Each row of D is roughly a mix of the hidden directions of one of several groups.
D (108 x 10):
[[ -8  30   5  14   3  27  17 -25  13 -12]
 [ 29  10  32  -8  -7  -8  -2  -9 -29  -3]
 [ 13 -20  -8  43  -6  18   2  -6  10 -13]
 [-20 -34   1  21  16  -3  24  -5 -17   1]
 [-30 -36   0 -10  -4 -12  10  14 -17   7]
 [-13   2  10  37 -19  19   3  17   6 -21]
 [-31 -10 -31  24   6  -4   3   0  13  18]
 [ -5  23   6  14 -28  24 -23 -13  12 -13]
 [ -4  27  22  -1  -3  17  12  34 -13 -13]
 [ 34   1  19 -17   7  31   6 -13   8   6]
 [  6  15  20  -8   1  36  27  -7   8  16]
 [-15  25  -5  15  11  18  -3  11  23  30]
 [ -1 -22 -21 -33 -11 -14  -5  10  15 -19]
 [-29  19 -34  10   4 -13  10  -3  19   6]
 [ 14  36   8  -1   6 -17  21 -12 -20  18]
 [-34 -11  26   9   5  -5 -15  10 -25  12]
 [  5 -17   6   9   2  42 -25 -19  -1  -5]
 [  5  28  17 -23 -24  24   5   7  15   8]
 [-17  -7   3   2  15 -31   1  33 -21  -8]
 [-19 -10  -8 -10  -6  11  37  20  19  15]
 [-15 -12  -5   0   7 -29 -26  28  -4  20]
 [-17  32   5  17 -27  22   9  -3  -1 -13]
 [ 20  33  -6  -6  13  -8  -8 -23  27  -8]
 [-29 -24   4  15   2   9  24  17 -19  11]
 [ 15   5  20  19 -34  -4 -20  19   5  14]
 [  9 -37  12  12  18   4  14  -7 -20  20]
 [  0   5  -8  16  10  25 -17 -26  32   9]
 [-18 -19 -33  -4 -21 -27  -7  10   1   5]
 [-16   1  32  11  23 -20  22 -14 -10   6]
 [-17  26  17 -34   4 -16 -16  13   4   6]
 [ 22  26  -1  18 -20   6  -6   4  34   6]
 [ 21 -44   2 -11  14 -19   1  -5   4   5]
 [  2 -33 -18  28 -19 -14   5  16  -3 -10]
 [ -4 -11 -22  -7   1 -34 -13  -8  -1 -32]
 [ 13  -3 -13   8  17  13  -5  -3  16  44]
 [-32  27   1  10 -17  30   5  -4   3  -9]
 [  3 -12  -7   7 -21  42  22  10   9   4]
 [ -7  -1 -22 -32   7 -30   6  -1  -8 -23]
 [-15   5  19 -30  21  14 -14  -8 -26  10]
 [-29 -22  -9   8   8 -15 -16  29   3 -17]
 [  8 -17  18   7   2 -28 -33   1 -23  -3]
 [  0  -4 -14  34 -25  12  15  19   6 -19]
 [ -1  29 -12   2   1  -5  -4  32   2  33]
 [-21  13  23 -28  -4 -13 -27  -3  -7 -15]
 [ 35  11 -13  21 -13  -8 -19  -1  23   1]
 [  8  -7  -3 -13 -45   6   9  25   2  -6]
 [  2 -22  -8  -4 -35  16  13  29 -10   3]
 [-18   8   8   0  32 -24  12   6 -20  22]
 [ 17   5  -9   0  34  -9  15 -33  11 -10]
 [-19 -15   2 -12 -17  25 -24  -8   1 -28]
 [  6   8  15 -36  23 -16 -17 -12   1  17]
 [  2  24   8  15  17  22 -21 -32  -1  10]
 [ 13   7   7  17 -22  13  -7 -42  -5  13]
 [  5  29 -41  11  -4  -5 -11   0 -11  13]
 [ -8  -8 -17  39  27 -14   8 -10   9  -1]
 [-23   2   1   1   4 -21  14  38 -20 -11]
 [ 15 -27  -4 -20  18 -13 -21 -23  14  10]
 [ 12  -7  40  -9   7 -23 -11  11 -15 -14]
 [-23 -18 -26   9   4   8   8 -16 -24  23]
 [ 10 -27 -31   4 -19  -3  28   5  -5 -11]
 [  8  39  12 -20  16  14  -4  -5   5  23]
 [ -2 -42   5  -5 -11  -5  11  22 -24  -1]
 [ 15  19  25  -5 -19  33  -5   2  11  17]
 [-20   3   8   2   4 -23  41  15  -7  11]
 [-10  -3 -19  25 -10  19  10  19  34   6]
 [ 12 -42 -19   6 -14  -8  -2  -9  -1 -23]
 [ 18  -9  25 -12  -2 -29  -8  13 -20 -22]
 [-18  32  20   3   6  -5  28   8  12  19]
 [ 19  -5 -24  -6  10  -9   8  16  32  25]
 [-18  13 -22 -14  14  10   3 -21  -6  34]
 [-13  24  -6  -3  23 -10  38  -7  15   2]
 [  7 -20  22  -1 -28  21 -18   8  -8 -23]
 [-20  15 -26  -1  -8 -26   7  29  -4  15]
 [-27  15  13  15  -5  36   3  -5  20  -2]
 [-26  27 -22 -15  -6   8 -16   0  24  11]
 [-29  20  19 -34  -1  -3 -18  -5   1  -5]
 [  4 -15  -2 -15  -6  -8 -38  -4  19 -28]
 [-18  17 -23 -33 -11   9  -6 -22  13  -3]
 [ 35 -10 -22  32   3  -7 -11   2   9  -2]
 [ 29  20 -14  11  -7  10   0 -11  36  -5]
 [  3   9  23   3   9  29 -19  -6  18 -29]
 [-30  26   8  -2  -7  -1  -6  34  12   7]
 [ 10 -21  -9  16   0 -13 -38  11 -22   9]
 [ 19  10  10 -17  -8 -17  19  35  15 -10]
 [-22   1 -17  -9  -7 -37  11  21 -13 -12]
 [  9 -14 -15  17  -8  36 -24  13  -3  16]
 [-21   0 -16  16  19 -21  35  10   1   6]
 [ 17   7   0 -22  10  24  -9  11 -21  32]
 [  6  -9  12   6   5  -7  21 -44 -16  -9]
 [  1 -23  -2  21  -3  28 -13 -28  18  11]
 [-16   3 -26  -5 -15 -19  34  10 -12  14]
 [ -1  10  28 -37  18 -17 -13   1   4  11]
 [ -3  18  10 -31 -26  24  -7  18  -1  10]
 [  1  17 -11  11 -25  23  27   6  14 -22]
 [-10 -25   5  17 -13 -38   3   3  -9 -19]
 [ 11 -26  22  -3  20 -10  22  -2 -29   0]
 [  2  32  28  -6   8  -8  11  31  -2   9]
 [  8 -26   2   9  13  37  -7 -13  23   9]
 [-36  -5  15 -33   6   4 -12 -15   7   7]
 [ 27 -14 -29   6  14  -2 -28   4 -14  12]
 [  8  -7  -2  -4   9 -15 -21 -28 -38  -2]
 [  9  -8 -15   6 -17  -2  10 -43  -1  21]
 [  5  21  32   7  25  10 -18   2   2 -23]
 [ 15  -4  18 -35 -23   7  22   7 -15   2]
 [ 22   2  21  -2   0 -25 -31   8  -1 -24]
 [ 22 -32  11  -5  15  16  -7 -30   9  -3]
 [-11 -24 -13  -8  17   2  27 -21  -3 -27]
 [ -3  -2   0  -1 -21  14 -38   3  22 -25]]

One row of each group comes first, with its name. Which group is each row after those in?
[-34  24 -10  11 -19  24 -10  -6   2 -10]
X
[  6 -14   3 -17  -8 -12  -1  45 -18   6]
W
[-36  -1  -3   1  36 -16   8 -10 -10  -4]
H

[ -5   8   2   5  14  26  44 -12   2   3]
W
[  3 -15 -10  31  34  16  -8 -18  -2   8]
H
[-16  24  -1  -5 -25 -14  14  25 -19 -17]
W
[-29  13 -20  -8   7 -16  12  31   8 -15]
W
[ -7   6  13 -26  22   7  -7 -11  29  26]
X
[ -1  18  -2 -44   1 -19  -5  12  19   6]
X
[-16  -9 -32  27  -8 -19   0  14  14 -13]
H
[-21 -13  -1 -13   6 -15   1  34  18  25]
X
[ 32 -15   2 -14  20   0 -19 -16 -25   8]
H
[ 22 -25   9 -30   2   9 -12  -9  15 -23]
W
[ -2 -15  19  22 -28  25 -11  14 -18   2]
W
